0: [165 130 140 105 135  95 119 157 136 124 143 111 103 157  97  98 117 174
 124 160  97 148 146 128 107  95  98 170 110 151]
1: [168 105 156 117 150  92 128 164 111 155 143 108 100 116 103 104 148 177
 121 170  94 135 140 134 131  92 111 158  91 117]
2: [144 145 100 152 122 182 137 117  86 136 103 130 161 104 156 166 126  96
 118  95 171 107 128  97 107 176 102  81 153 142]
3: [ 85 130 134 114 122 114 119 102 164  99 125 158  96 107 143  95 110  90
 146 139 159 148 106 156 128  95 188 167 163 139]
4: [150 151 103 142 126 179 131 102  95 130 106 108 165 157 150 163 117 100
 112  89 162 117 122  91 135 179  98  84 144 136]
5: [116 154  91 105  98 105 125  86 167 108 143 136 155 163 122 163 101 115
 118  89 153 132 140 131 150 136  98 164 163 114]
6: [100 145 109 145 116 182 134 114  99 130 122 148 158  82 159 156 120  90
 140  95 174 104 103 125 131 173 105  81 163 136]
7: [153 154 109 145 119 170 125 102  89 130 112 102 168 160 131 166 117 103
 105  89 159 135 134  94 122 179  98  84 147 139]
8: [162 148 103 158 132 173 144 117  89 148 109  96 168 144 122 172 138 140
 105  89 146 110 125  94 128 179 102  81 101 117]
9: [106 148  97 136 116 182 122  92 142 130 106 139 161 154 147 160 110  93
 124  86 171 117 112 100 131 176  98  93 153 136]
10: [171 120 128 155 147  95 134 157  95 167 131  99 140 151 106 166 145 177
 112 126  97 113 149 109 141 111  98  87  95 117]
11: [171 114 152 139 160  92 141 164  95 158 131  99 112 135 103 125 151 177
 124 167  94 132 146 112 128  98 102 105  95 117]
12: [ 94 148 122  87 110 163 119  99 167 102 128 158 109 123 134  91 104  87
 140 114 168 135 115 156 125 102 163 170 166 142]
13: [110 148 112 145 119 182 141 102 102 111  97 136 161 154 147 160 132  96
 124  89 171 132 115  94 122 176  98  84 153 126]
14: [ 88 133 152 105 110 111 122 114 167  99 125 161  96 147 140  95 120  87
 136 129 149 157 115 146 107  95 148 170 166 148]
15: [159 145  97 152 126 170 141 105  89 136 109  99 165 160 143 169 132 124
 105  89 159 113 128  94 138 179  98  84 113 120]
16: [122 151 106 152 129 179 131  99  99 105 112 133 161 157 143 160 126  96
 121  89 168 135 115  94 110 179  98  84 147 139]
17: [171 105 137 121 150  95 144 133 111 161 146  96 131 157 100 129 135 177
 102 163  94 138 156 109 153  98  98 115  95 120]
18: [141 164  94 124 126 170 119 130 105 111 112 133 158 160 140 153 104  96
 115  86 168 141 131  97 100 179  98  87 153 145]
19: [144 105 149  99 138  92 110 123 164 136 153 117  96 107 100  95 114 168
 146 170  94 129 128 156 144  92 176 170 104 123]
20: [171 120 128 152 153  95 131 142  95 164 134  99 140 157 109 163 157 177
 112 126  94 117 146 106 144 111  98  90  95 114]
21: [168 133 125 108 138  95 119 114 154 161 143  96 118 163  94 113 129 174
 102 132  97 120 149 146 153  95  98 161 101 139]
22: [110 148  97 136 119 182 110  96 136 114 116 139 161 147 147 156 101  90
 124  89 171 129 122 103 128 176  98  90 163 142]
23: [137 108 152 108 141  92 116 148 161 130 143 111  96 147 100  95 126 174
 130 167  94 148 137 159 119  92 114 170 104 120]
24: [171 120 134 148 150  95 137 164  95 167 128 102 127 135 106 160 160 177
 112 132  94 117 152 109 141 108  98  90  95 114]
25: [ 94 105 137 114 119  98 134 126 164 130 143 158 103  73 150 101 132 100
 152 157 109 107 115 162 147  92 188 167 141 120]
26: [159 102 146 114 138  95 128 154 123 151 140 105  96  89 109 104 135 177
 121 170  94 117 131 159 144  89 182 161  91 114]
27: [175 133 128 152 141 105 131 157  86 145 116 102 161 144 119 169 148 174
 109 108  97 123 137 100 113 170  98  84  98 120]
28: [100 108 152 108 135  92 137 133 167 105 143 127  96 138 112  95 126 165
 140 167  94 148 122 156 116  92 179 170 101 117]
29: [ 88 161 115 139 126 129 131  92 170  99 128 148 155 160 143 110 101 100
 133  89 153 154 112 109 122 111  98 164 160 139]
30: [122 151 109 152 129 182 144 142  86 133 106 133 161  92 156 166 123  96
 112  95 171 113 125  97 104 176 102  81 147 136]
31: [ 97 108 140 152 138 108 144 170 102 133 128 164 103  73 159 110 157  93
 161 136 119 113 125 153 147  92 188  90 119 120]
32: [103 111 137 105 126  98 110 117 164 133 146 154 100  76 134  98 107  96
 149 154 125 120 128 162 141  89 188 167 160 142]
33: [153 154 122 161 126 157 137 142  86 117 100 108 168 163 134 166 120 134
 105  95 119 151 131  91 104 176  98  84  98 142]
34: [113 102 152 114 141  95 116 157 148 133 146 136 100  86 106  95 126 165
 143 167  94 132 128 162 119  89 188 167 101 120]
35: [125 102 156 117 138  95 125 154 145 142 150 111  96  89 106  95 135 171
 130 170  94 117 128 159 144  89 188 161 101 108]
36: [ 88 148 128 117 119 176 113 105 157  90 122 154 127 135 153  95 107  87
 140  95 177 132 109 131 100 154 114 161 169 136]
37: [137 114 143  99 138  92 107 105 167 121 156 130 103 151 109  98 114 158
 121 167  94 126 146 162 125  92 108 170 150 139]
38: [125 157 109  93  98  95 119  89 167 108 150 142 127 157 128 116 117 109
 136 102 153 129 140 156 135 102  98 170 163 151]
39: [100 151 109 136 113 182 125  96 139 102 106 142 158 154 150 150 123  93
 130  86 171 126 118 103 116 176  98  90 160 136]
40: [171 114 143 152 160  95 134 167  92 164 128 102 121 132 106 150 154 177
 109 139  94 123 156 112 131 105  98  90 101 120]
41: [125  99 159 111 147  92 119 154 161 130 150 105  96 135 103  95 138 174
 124 167  94 132 140 156 131  92 129 170  98 114]
42: [159 151 149 161 138  95 147 136 114 102 106 108 143 163 122 135 163 174
 102 114  94 163 128  97 125  98  98 118  95 142]
43: [103 102 146 111 138  95 122 136 157 145 150 151  96  79 112  95 120 112
 155 167 103 113 128 162 141  89 188 167 126 129]
44: [150 111 159 108 138  92 119 157 151 117 134 108  96 154 103 101 141 174
 121 167  97 148 128 143 125  92 105 170 101 129]
45: [100 151 159 108 132  95 119 126 164 105 116 142 103 163 134  95 114 127
 146 142 100 160 128 137 110  95  98 167 156 148]
46: [100 120 125  90 116 102 107 105 167 114 146 154 103 126 131  98 110  90
 152 139 156 141 118 159 128  89 182 170 163 139]
47: [ 97 123 149 111 122  92 116 108 167 105 137 139 103 157 134 101 129 158
 146 163  94 157 112 156 144  92 108 170 119 129]
48: [100 105 140 111 135  98 125 130 164 139 150 154 103  73 122  98 117  96
 152 160 109 110 131 162 147  92 188 167 144 117]
49: [ 94 105 143 130 122  98 147 151 133 127 131 161 103  73 153 101 141 100
 158 167 109 117 112 168 138  92 188 155 110 114]
50: [ 85 133 128 105 101 142 125 108 167  93 109 161 100 141 156  91 120  90
 146 123 165 151 115 137 113 102 157 170 166 142]
51: [110  99 156 111 138  92 134 148 157 114 143 117  96 113 103  95 141 171
 124 170  94 151 131 150 128  92 179 170  98 114]
52: [171 120 149 121 153  95 131 167  92 158 143 102 109 151 100 113 138 177
 112 163  94 138 146 125 128  98  98 115  98 133]
53: [165 102 149 114 138  92 128 157 120 161 146 108  96  98 100 101 135 177
 124 170  94 117 140 153 144  92 148 164  91 114]
54: [137 151  97 139 122 182 125 102  92 130 112 145 161 135 150 160 104  90
 118  89 171 129 115 109 107 176  98  90 163 139]
55: [106 145 100 155 122 182 144 120  92 133 112 136 165  98 156 163 141  93
 127  92 171 107 115  97 125 176 102  81 150 133]
56: [110 148 100 142 119 182 131 117  92 136 125 145 161  89 153 160 114  93
 136  92 171 107 122 103 128 176 102  81 163 142]
57: [175 130 115 152 144 102 141 130  86 155 125 102 161 154 112 169 148 174
 109 108 100 120 137 100 135 164  98  84  98 117]
58: [141 148 100 158 132 179 144 114  89 121 103 114 161 138 153 166 141 100
 105  89 171 107 128  97 125 179 102  81 135 120]
59: [100 148 106 139 126 182 131 111  92 117 119 145 161 135 153 160 114  90
 127  89 174 132 122 103 100 173  98  90 163 139]
60: [100 151 106 111 101 179 113  92 161 105 122 145 140 141 140 129  95  90
 127  89 177 129 115 134 119 167  98 155 166 142]
61: [113 105 152 105 138  92 119 151 157 117 146 120  96 104 100  95 126 168
 140 170  94 141 134 156 131  92 182 170  98 126]
62: [ 97 145 106 145 104 182 131 102 108  99 116 151 158 116 159 153 129  90
 140  92 174 132 112 122 119 173  98  87 163 136]
63: [ 94 154 103 121  98 182 116  96 142 108 122 158 143 144 150 141 110  90
 130  89 174 132 112 128 100 170  98 124 166 145]
64: [175 136 122 158 144  98 131 148  89 161 125  99 155 157 106 166 151 174
 109 114 100 126 140 103 135 123  98  84  98 117]
65: [125 148  97 136 107 182 125  96 117 117 109 139 161 144 147 160 101  90
 136  89 171 129 128 103 113 176  98  90 163 142]
66: [ 85 142 125 121 101 163 122  92 170  90  97 161 131 147 150  98 117  90
 140 105 171 144 112 134 110 139 123 167 160 136]
67: [175 130 125 158 141 102 134 161  86 164 119 102 155 141 112 169 148 174
 105 111 100 113 137 100 128 151  98  84  98 120]
68: [168 102 152 114 144  92 131 161 120 158 146 105 100 107  94 104 135 177
 124 170  94 126 137 150 141  92 126 161  91 117]
69: [168 133 112 161 129 148 141 145  86 151 109  99 165 147 125 172 148 158
 105  98 109 113 131  91 122 179 102  81  95 117]
70: [171 111 152 121 157  92 134 164 102 161 140 105 103 141  97 113 145 177
 121 167  94 135 146 125 131  98 102 115  95 126]
71: [ 97 102 152 130 126  95 134 133 161 114 143 145 103  79 137 101 141 121
 155 167  97 120 118 159 150  89 188 167 107 108]
72: [162 148 109 158 135 173 131 145  86 148 106  99 168 144 125 172 141 127
 102  92 143 113 128  94 113 179  98  84  98 117]
73: [156 108 159 117 147  92 122 130 161 127 134 105 103 147 103 101 145 177
 118 170  91 129 140 137 150  95 111 164  91 111]
74: [ 94 102 140 124 138  98 131 130 151 145 146 148 100  73 134 104 126 100
 158 163 112 107 115 165 156  92 188 167 113 117]
75: [171 117 152 136 150  95 144 167  95 158 128  99 112 151 103 129 141 177
 112 163  94 135 146 115 131  98  98 105  95 120]
76: [113 148 100 105 113 182 116  99 136 124 125 145 161 132 156 156  95  90
 127  89 174 129 118 134 107 173  98  90 163 142]
77: [103 105 143 105 138  95 116 126 161 136 156 145  93  79 112  98 123 115
 149 167 103 117 131 159 153  89 188 167 141 126]
78: [168 148 112 155 144 167 134 139  86 148 109  99 165 151 122 172 141 124
  96  92 122 126 131  94 107 179  98  84 104 123]
79: [ 88 102 131 127 119 108 137 114 167 111 134 161 103  73 156  98 141  93
 158 129 149 113 106 150 147  98 188 164 153 120]
80: [ 91 102 140 124 113 102 137 133 164 111 134 154 103  73 147 101 145 100
 152 163 112 117 115 159 150  92 188 167 126 126]
81: [168 154 122 152 132 129 137 154  86 127 116  99 161 163 112 166 135 149
 102  92 112 144 128  94  97 176  98  84 110 139]
82: [168 151 103 152 135 167 128 120  86 148 122  96 165 151 116 172 132 146
  99  92 149 104 137  94 113 179  98  84 110 123]
83: [147 151 100 152 132 176 137  99  92 130 106 102 165 160 147 163 141 121
 109  89 162 117 122  91 135 179  98  84 113 123]
84: [125 102 159 108 138  92 125 148 161 117 153 108  96 110 100  95 145 171
 130 170  94 138 134 156 150  92 145 170  98 111]
85: [175 130 128 161 144 105 134 157  86 151 119 102 165 144 112 169 141 174
 109 108  97 123 137 100 122 154  98  84  98 114]
86: [141 154 122 152 129 176 131 111  89 105 112 114 165 160 134 163 126 103
 105  89 159 144 118  94 100 179  98  84 144 139]
87: [ 97 105 140 105 122  95 128 126 164 117 146 158 103  79 137  95 114 103
 149 157 115 129 118 162 144  89 188 167 153 133]
88: [162 145 100 158 141 176 137 133  86 155 116  96 165 135 134 172 123 118
 102  92 156 104 128  94 119 179 102  81 110 123]
89: [100 114 146 102 119  92 113 157 164 105 137 148  96 116 106  95 123 137
 143 170  94 151 128 159 110  92 179 170 135 139]
90: [ 85 108 140 121 113 111 125 105 164 108 134 161 100  82 150  98 123  90
 152 145 153 126 115 156 138  95 188 167 160 129]
91: [119 145  94 111 113 167 128  86 157  99 131 142 155 163 140 153 104  96
 105  89 171 120 118 100 135 176  98 124 163 136]
92: [168 136 131 111 147  95 128 105 154 142 134  96 118 160 100 129 145 177
 118 160  94 120 152 106 162  98  98 149  95 111]
93: [ 94 142 112 136 101 182 125  96 154  99 109 145 152 144 159 144 104  90
 130  89 174 126 115 106 119 173  98 121 163 136]
94: [171 126 125 148 144  95 134 139  99 161 131  96 143 157 109 166 154 177
 112 123  94 117 149 106 156 111  98  90  95 114]
95: [100 102 143 114 132  98 128 151 154 139 146 151 103  73 125  95 135 100
 158 167 112 107 115 162 141  92 188 167 119 120]
96: [168 145 106 155 141 170 128 136  86 158 112  96 165 141 116 172 132 149
  99  92 131 107 137  94 119 179  98  84 104 120]
97: [103 145 103 155 119 182 144 111  92 133 106 139 165 129 156 163 126  93
 127  92 171 110 115  97 122 176 102  81 150 133]
98: [ 85 133 125 114 107 120 131 105 164  96 128 161 100 107 147  95 120  90
 152 139 162 141 100 150 122  95 188 167 160 139]
99: [175 136 134 148 144  95 125 151  92 161 131  99 158 157 109 166 141 174
 112 108  97 120 152 103 128 123  98  87  98 117]
100: [144 148 103 155 132 179 144 126  86 117 100 105 168 147 147 166 135 103
 109  92 165 135 122  94 113 179  98  84 119 126]
101: [ 94 145 100 130 110 182 125  96 148  99 112 142 158 151 153 144 107  90
 133  89 174 129 115 119 122 173  98 102 163 136]
102: [103 148 112 145 119 182 141 108  92 111 103 136 165 144 147 163 129  96
 124  89 171 129 122  97 116 176  98  84 156 133]
103: [ 94 117 140 105 122  92 107 111 167 102 143 154 100 144 131  98 114 130
 146 163  94 148 115 159 138  92 182 170 129 133]
104: [168 108 152 133 157  92 137 164 105 161 146  96 106 113 100 116 145 177
 124 170  94 126 149 134 141  92 108 118  95 114]
105: [171 111 134 152 144  95 137 167  99 164 128 102 124 138 106 135 157 177
 115 160  94 123 152 109 141 105  98  93  91 117]
106: [168 108 156 114 147  92 131 164 114 151 143 102 100 116 100 110 135 177
 121 170  94 126 152 137 141  92 108 158  95 117]
107: [100 145 109 152 113 182 134 123  92 117 106 142 165  95 156 163 138  93
 130  92 171 126 125 100 119 176 102  81 153 139]
108: [165 114 156 133 144  92 141 170  95 139 134 105 106 151 109 104 151 177
 112 167  94 144 152 122 125  98 102 118  95 126]
109: [ 94 108 143 139 129 105 134 157 102 148 153 167 109  73 159 104 151  93
 164 132 122 110 122 162 141  92 188  96 126 117]
110: [110 154 115 136 113 182 128 133  92 105 109 145 155 141 159 147 123  90
 124  92 171 138 118  97 100 176  98  87 163 136]
111: [171 114 143 136 157  95 141 167  95 161 137 102 112 138 106 125 151 177
 118 163  94 126 152 112 125  98  98  99  95 129]
112: [ 94 102 146 121 126  98 128 145 151 133 140 158 100  73 150 104 135 100
 155 167 112 107 112 162 138  92 188 167 116 120]
113: [ 97  99 143 114 129  98 125 136 154 142 150 145  93  73 131 101 138 109
 158 167 112 107 122 162 153  92 188 167 119 114]
114: [156 148 106 148 119 179 128 136  89 139 112 108 165 151 143 169 117 103
  99  89 162 123 131  94 104 179  98  84 141 120]
115: [ 91 111 131 105 116 111 122 108 164 111 146 154 100  86 140  95 120  90
 152 151 134 135 125 159 135  89 188 167 163 142]
116: [150 148 100 136 122 182 110 108  92 139 116 130 161 147 143 166 104  96
 112  86 171 123 128  97 119 176  98  87 153 139]
117: [134 151 106 148 113 179 134  96 102 117 100 108 165 151 150 160 129 103
 118  89 171 138 125  91 138 179  98  84 144 120]
118: [ 97  99 134 127 129  98 144 151 111 139 156 161 100  73 147 107 132  96
 158 167 112 107 118 168 153  92 188 140 116 120]
119: [150 148 109 155 132 179 141 120  86 139 103 111 165 151 143 169 129 103
  99  92 162 123 122  94 107 179  98  84 116 133]
120: [ 88 145 100 121 104 182 113  92 157  99 116 154 152 123 153 138 107  87
 143  89 174 123 109 128 122 170 111 140 166 136]
121: [ 88 142 106 117 101 182 119  89 164  99 112 148 137 147 147 129 110  87
 140  95 174 135 103 131 122 160 108 158 163 126]
122: [162 148 103 155 122 167 134 117  89 145 109  96 168 154 131 172 148 146
 105  89 134 117 137  94 125 179  98  84 101 111]
123: [103 108 137  99 132  92 113 117 167 124 140 154  93 110 103  91 107 130
 149 160 100 144 134 162 128  92 182 170 153 142]
124: [168 108 137 117 157  92 128 142 130 164 146  99 106 135  97 110 126 177
 118 170  94 120 152 134 150  92 108 158  95 111]
125: [153 151 115 158 122 170 141 111  92 136 100  96 165 160 143 169 138 130
 105  89 153 117 131  91 128 179  98  84 104 111]

[153 145 100 158 132 179 141 117  86 136 112 105 165 129 153 169 145 100
 109  92 165 101 125  97 128 179 102  81 122 117] 58 119 88
[153 102 146 108 138  92 116 136 161 145 153 108  93 110 100 101 123 174
 127 167  94 123 131 159 141  92 173 170  95 111] 19 35 26
[ 97 102 134 127 138 102 131 154 117 151 156 161 100  73 147 104 145  93
 164 142 119 104 122 168 159  92 188 109 129 114] 109 118 31
[137  99 146 105 138  95 116 151 151 142 156 111  93  86 106 101 126 168
 127 170  94 117 131 159 144  89 188 164 110 120] 35 26 19
[ 91 111 146 111 119  95 122 136 164 108 140 158 103  82 125  98 132 103
 152 157 109 141 115 162 128  89 188 167 150 136] 87 115 80
[ 91 111 146 111 116  95 128 136 164 105 140 158  96  89 131  95 126 106
 149 157 112 141 122 162 119  89 188 167 153 136] 87 115 32
[165 108 159 133 135  92 150 154 126 127 122  96 106 160 100 110 157 177
 112 167  94 135 146 119 141  98 102 143  95 114] 108 73 70
[ 91 142 122 130 101 182 116  99 157  96 106 151 134 141 156 122 114  90
 140  92 174 135 103 125 110 170  98 146 166 133] 121 120 60
[171 111 152 136 144  92 141 161  99 158 131  96 112 157 103 129 148 177
 121 163  94 126 149 115 138  98 102 105  95 117] 75 11 111
[106 145 100 142 110 182 125  96 142 114 106 130 161 154 150 160 117  93
 127  86 171 117 122  97 135 176  98  90 153 136] 9 39 22
[103 102 156 111 138  95 122 154 157 117 146 139  96  89 112  95 126 149
 149 167  94 132 131 162 128  89 188 167 107 117] 34 61 51
[106 108 156 102 122  92 128 148 164 108 140 151  96  89 116  95 120 137
 143 163  94 148 125 159 113  92 185 170 138 133] 89 123 34
[175 151 134 127 144 102 137 148  86 161 140  96 158 157 100 166 120 174
 112 105 100 126 149 109 116 139  98  84 107 120] 99 64 85
[171 123 134 121 150  95 113 164 102 158 143  99 112 157  94 119 132 177
 105 129  94 157 146 140 122  98  98 152  98 136] 52 70 108
[171 123 146 121 141  95 137 161 102 155 131 108 103 157  97 110 135 177
 121 163  97 141 149 115 113  95  98 127  95 154] 52 70 108
[ 91 148 112 121 104 182 110 102 161  96 131 154 127 144 140 125  98  90
 133  92 174 126 115 137 107 154  98 158 166 142] 60 121 36
[ 91 145 125 105 107 182 110 114 157  96 122 161 131 129 150 122 101  87
 140  92 174 132 115 131  97 164 102 152 166 142] 36 60 121
[150 164 100  99 132  98 110  86 167 117 119 102 161 163 128 153 114 127
 133  92 112 141 140  94 156 133  98 161 138 151] 5 38 29
[ 88 139 125  99 101 157 113  92 164 105 131 154 112 113 143  98 107  87
 149 120 165 132 115 153 128  95 188 167 163 136] 12 98 3
[113 102 156 121 138  95 128 154 145 127 140 114  96  89 106  95 151 171
 130 170  94 120 134 159 144  89 188 161 101 111] 35 34 61
[159 145 109 152 126 179 137 123  86 142 106  96 165 151 143 169 129 109
  99  92 159 110 134  94 116 179  98  84 119 129] 119 88 114
[162 148 115 155 126  98 144 111 105 148 119 102 165 163 122 172 141 161
 112  92 103 129 137  94 135 173  98  84 101 126] 57 27 85
[103 105 149 105 126  92 128 114 167 117 134 120  96 151 109  95 138 168
 140 167  94 141 131 156 147  92 170 170  98 117] 28 51 61
[ 97 148 143 111 116  92 125 114 164  99 122 136 106 160 147 104 154 165
 140 157  97 160 128 131 119  95 102 170 107 133] 47 45 44
[156 148 109 158 119 176 144 114  86 136 106  99 165 151 147 172 138 130
 102  92 146 126 131  94 122 179  98  84  98 114] 125 122 15
[175 139 115 155 144 129 131 148  86 158 122  96 165 141 112 169 135 165
 102  92 112 107 137  94 128 176  98  84 101 123] 69 27 85
[ 97 102 143 108 113  98 119 133 164 124 150 158 103  76 137 101 126  96
 152 157 115 126 115 162 135  89 188 167 147 139] 87 25 32
[147 126 115  90 113  92 107 111 167 148 156 139  93 144 100  98 104 124
 136 160 103 132 122 165 131  92 142 170 163 148] 37 123 103
[ 91 142 131 121 104 182 122 117 154  93 112 161 131 144 150 104 110  90
 133  95 174 144 106 125  97 167  98 140 166 136] 36 121 63
[137 148 109 155 126 179 144 120  89 117 100 111 165 147 147 163 129 103
 105  89 171 135 122  94 104 179  98  84 132 139] 100 119 86
[137 148 156 121 141  95 122 154 130 105 143 124 103 163 112  98 117 171
 127 148  94 166 137 106  97  98  98 161 110 157] 0 44 23
[171 105 143 136 150  92 137 161 102 164 140  96 115 123 100 119 157 177
 121 167  97 123 146 128 153  95 102 109  95 117] 104 11 70
[171 154 115 148 122 111 131 145  86 127 112 102 161 163 137 166 135 158
  96  92 115 138 128  94 107 173  98  84 119 148] 81 33 27
[165 148  97 139 116 167 125 102  89 148 134 105 161 160 122 169 110 118
 102  89 159 117 140  94 128 179  98  84 144 129] 7 4 116
[171 145 115 158 138  98 134 111 102 151 125  89 161 163 119 169 132 168
 112  98 106 126 143 106 141 160  98  84  95 120] 57 64 85
[ 88 139 115 102  98 170 110  89 170 108 128 154 127 135 150 107  92  87
 136  95 171 129 112 146 122 126 170 167 163 133] 12 66 50
[100 123 156 142 119  92 137 108 167 102 128 145 106 157 143  98 135 158
 149 163  97 157 131 115 113  95 102 170 110 120] 47 45 28
[103 102 143 108 122  95 128 139 161 142 156 145  96  79 109  95 132 121
 152 167 103 117 125 159 150  89 188 167 113 133] 43 113 77
[168 161 152 127 138 102 134 161  86 121 106 108 149 163 122 147 141 134
 112 105 100 166 149 100  97 139  98  84 116 154] 81 27 33
[ 88 164 125 139 110 167 128 102 142  93 106 151 165 163 159 138 123 100
 118  89 156 144 115  97 113 176  98 102 141 129] 39 101 93
[ 94 157 118 130 122 182 125 108 133  99 100 151 152 138 156 147 114  90
 130  89 174 135 115 109 104 173  98  93 163 139] 39 101 93
[ 97 102 137 117 135 102 128 126 164 121 140 161 103  73 143 101 132  93
 155 151 112 110 109 159 147  92 188 167 153 120] 25 87 48
[110 145 103 155 113 182 141 102  92 130 109 130 165 135 156 163 138  96
 121  89 171 113 118  97 135 176 102  81 150 123] 97 102 13
[131 105 156 105 144  92 113 154 161 127 150 108  96 132 100  95 120 171
 136 170  94 129 146 159 135  92 132 170  98 120] 41 23 84
[125 108 149 105 135  92 116 148 154 130 153 111  93  98 100  98 120 168
 143 170  94 135 140 159 131  92 182 170  98 123] 61 34 19
[128 148  97 139 107 182 119  96  99 136 122 145 161 132 153 160 104  90
 130  92 174 126 112 109 116 173  98  87 163 142] 54 65 116
[ 94 120 140 111 116  92 134 139 167 102 128 161  96 144 125  91 120 112
 143 157 103 163 131 150 104  92 129 170 147 157] 45 89 14
[150 151 103 152 122 179 128 102  89 139 112 108 161 147 143 166 120 100
 105  89 171 113 131  97 135 179  98  84 141 123] 4 7 58
[113 148 100 145 119 182 131  89 139 117 103 136 161 154 147 160 114 100
 127  86 171 120 106  97 135 176  98  90 153 123] 9 39 22
[100 117 146 108 110  92 122  92 167 117 143 139 103 157 112  98 126 158
 133 160  94 148 128 162 156  92 120 170 138 129] 47 37 103
[159 136 115  93 122  95 110 130 167 151 140 111 100 154 103 104 107 130
 118 145 100 144 134 165 131  95  98 170 160 151] 37 21 0
[122 145 103  90 107 139 100  99 164 111 137 151 124 151 143 135  95  90
 133  92 168 138 125 156 116 120  98 170 169 148] 38 60 121
[ 94  99 140 145 129  98 134 133 120 151 137 154 106  73 147 101 154 100
 158 170 112 107 125 165 162  92 188 118 116 111] 118 49 109
[175 126 122 152 147 102 137 136  86 155 125 102 165 151 112 172 141 171
 105 102 103 113 143 109 131 164  98  84  95 117] 57 85 67
[110 145 100 152 122 182 134 126  89 139 103 139 165 101 156 163 132  93
 127  95 171 110 115  97 119 176 102  81 153 142] 55 107 97
[ 97 108 146 105 122  95 131 139 164 114 140 154  93  89 119  91 117 106
 149 160 112 141 128 162 125  89 188 167 153 133] 87 123 32
[156 148 109 161 129 173 137 142  86 133 103  99 168 147 147 172 145 124
 105  92 140 123 122  94 113 179  98  84  98 114] 72 125 78
[128 117 156 105 129  92 110 148 164 117 137 139  96 135 100  95 114 168
 130 170  94 151 134 159 107  92 114 170 122 148] 23 44 37
[156 102 143 108 135  92 113 139 161 148 156 108  93 123 100  98 129 174
 121 167  94 123 149 159 141  92 132 170  98 117] 41 23 84
[ 88 111 137 111 107  98 131 117 164 102 134 154 100  95 143  95 129 100
 152 151 125 144 125 159 122  89 188 167 163 139] 115 87 90
[122 102 162 111 135  92 141 157 151 127 143 105  93 104 100  98 148 171
 127 173  94 135 131 159 122  92 167 167  98 114] 51 84 61
[ 94 142 131 105 119 132 128 108 167  96 134 154 112 151 137 101 101  90
 140 126 168 148 115 153 113  95  98 170 166 145] 14 50 12
[116  99 140 111 135  92 128 126 161 148 150 114  96  95 106  95 138 165
 143 167  94 120 131 156 153  92 188 167  98 117] 35 19 61
[ 91 142 103 121 101 182 113  92 164  99 116 148 143 144 147 138 110  90
 136  95 174 126 106 122 125 167  98 155 163 129] 121 120 60
[171 117 146 130 150  92 137 136 108 158 140  96 109 154 100 135 145 177
 102 167  94 120 152 125 159  98 102 115  95 111] 17 75 70
[119 145 152 108 144  95 128 167 136 102 140 130 100 160 112  98 123 161
 118 163  97 157 134 125 104  95  98 170 110 148] 0 44 23
[ 91 120 143 108 119  95 128 117 164 102 137 161  96 123 134  95 126 109
 146 160 103 151 112 156 110  89 185 170 150 139] 103 123 89
[ 88 142 122  93 104 163 113  89 167 108 131 154 112 120 140  98  98  87
 146 117 165 132 118 150 125 108 179 170 166 136] 12 50 98
[159 145 100 155 119 179 128 136  86 142 106 102 165 141 143 169 132 103
 109  92 165 113 125  94 113 179  98  84 138 120] 114 119 58
[ 85 130 128 111 101 145 125  92 167  90 119 158 109 144 150 101 123  90
 136 105 168 141 112 140 116 102 173 170 166 145] 50 12 98
[168 105 152 121 157  92 137 164 108 161 140 102 100 113 100 116 151 177
 124 170  94 129 146 134 144  92 108 127  95 114] 104 70 1
[125 130 149 108 126  95 119 142 154 105 137 158 100 163 116  98 114 152
 127 111  97 163 134 153 100  95  98 167 144 160] 45 37 47
[156 102 149 114 138  92 125 157 130 145 146 108  93  98 100 101 129 177
 118 170  94 120 140 159 135  92 179 164  95 114] 26 53 35
[171 111 152 124 157  92 134 164 105 161 143 102 100 123 100 113 148 177
 115 167  94 126 149 137 141  92 108 124  95 117] 104 70 106
[162 145 109 158 135 176 137 130  86 151 106  96 165 135 131 172 126 121
 102  92 159 110 140  94 122 179 102  81 101 117] 88 72 8
[168 108 152 124 157  92 134 164 111 161 140 102 103 116  97 110 151 177
 118 170  94 126 143 137 147  92 108 130  95 114] 104 1 106
[125 154 106  93 110 179 100  99 148 117 119 145 140 151 128 135  95  90
 133  89 177 123 112 143 104 170  98 152 166 139] 60 63 121
[159 145 100 155 129 179 122 126  89 139 106 117 161 141 140 169 114 100
 102  89 168 107 134  97 116 179  98  84 144 129] 114 116 119
[ 85 142 112 108 104 170 119  89 170  93 122 154 134 144 147 101 117  90
 149 102 171 138  94 134 110 136 142 167 163 136] 66 36 121
[156 148 112 158 129 179 137 142  86 136 106 114 165 135 147 169 132 103
 102  92 165 117 122  94 100 179 102  81 110 123] 119 100 114
[ 94 102 149 117 132  95 125 139 161 114 143 151 103  79 128  98 141 112
 155 167 103 132 122 159 147  89 188 167 110 117] 71 113 95
[171 145 112 158 141 139 131 145  86 151 116  96 165 151 119 169 138 158
 105  92 109 120 134  94 110 179  98  84 101 123] 69 96 78
[ 88 136 118  90 113 173 107  99 164 105 128 154 118 116 140 104  95  87
 143  92 177 132 109 150 122 139 170 158 169 145] 12 36 66
[159 117 140 108 132  92 122 114 157 136 146 108 103 157 103 101 117 177
 124 163  97 135 149 143 153  92 105 167  95 126] 73 21 23
[ 94  96 128 136 132 105 137 142 111 151 153 164 106  73 156 110 148  93
 167 145 122 107 125 162 159  92 188  99 122 117] 109 31 118
[ 88 130 128  99 101 163 119  89 167  93 125 154 109 132 150  98 110  87
 146 105 168 135 115 143 122 120 176 170 166 133] 12 50 98
[168 142 115 158 141 139 137 148  86 151 109  96 165 151 122 172 135 158
 102  92 112 110 131  94 119 179  98  84 101 123] 69 96 78
[168 123 152 124 135  95 137 130 157 148 140  96 106 160 100 119 151 177
 112 163  94 107 143 119 156  98  98 130  95 105] 92 73 124
[113 139 149  93 126  92 107 114 167 124 134 154 100 135 103  91 101 124
 136 160 100 144 131 165 116  92 145 170 163 151] 123 103 89
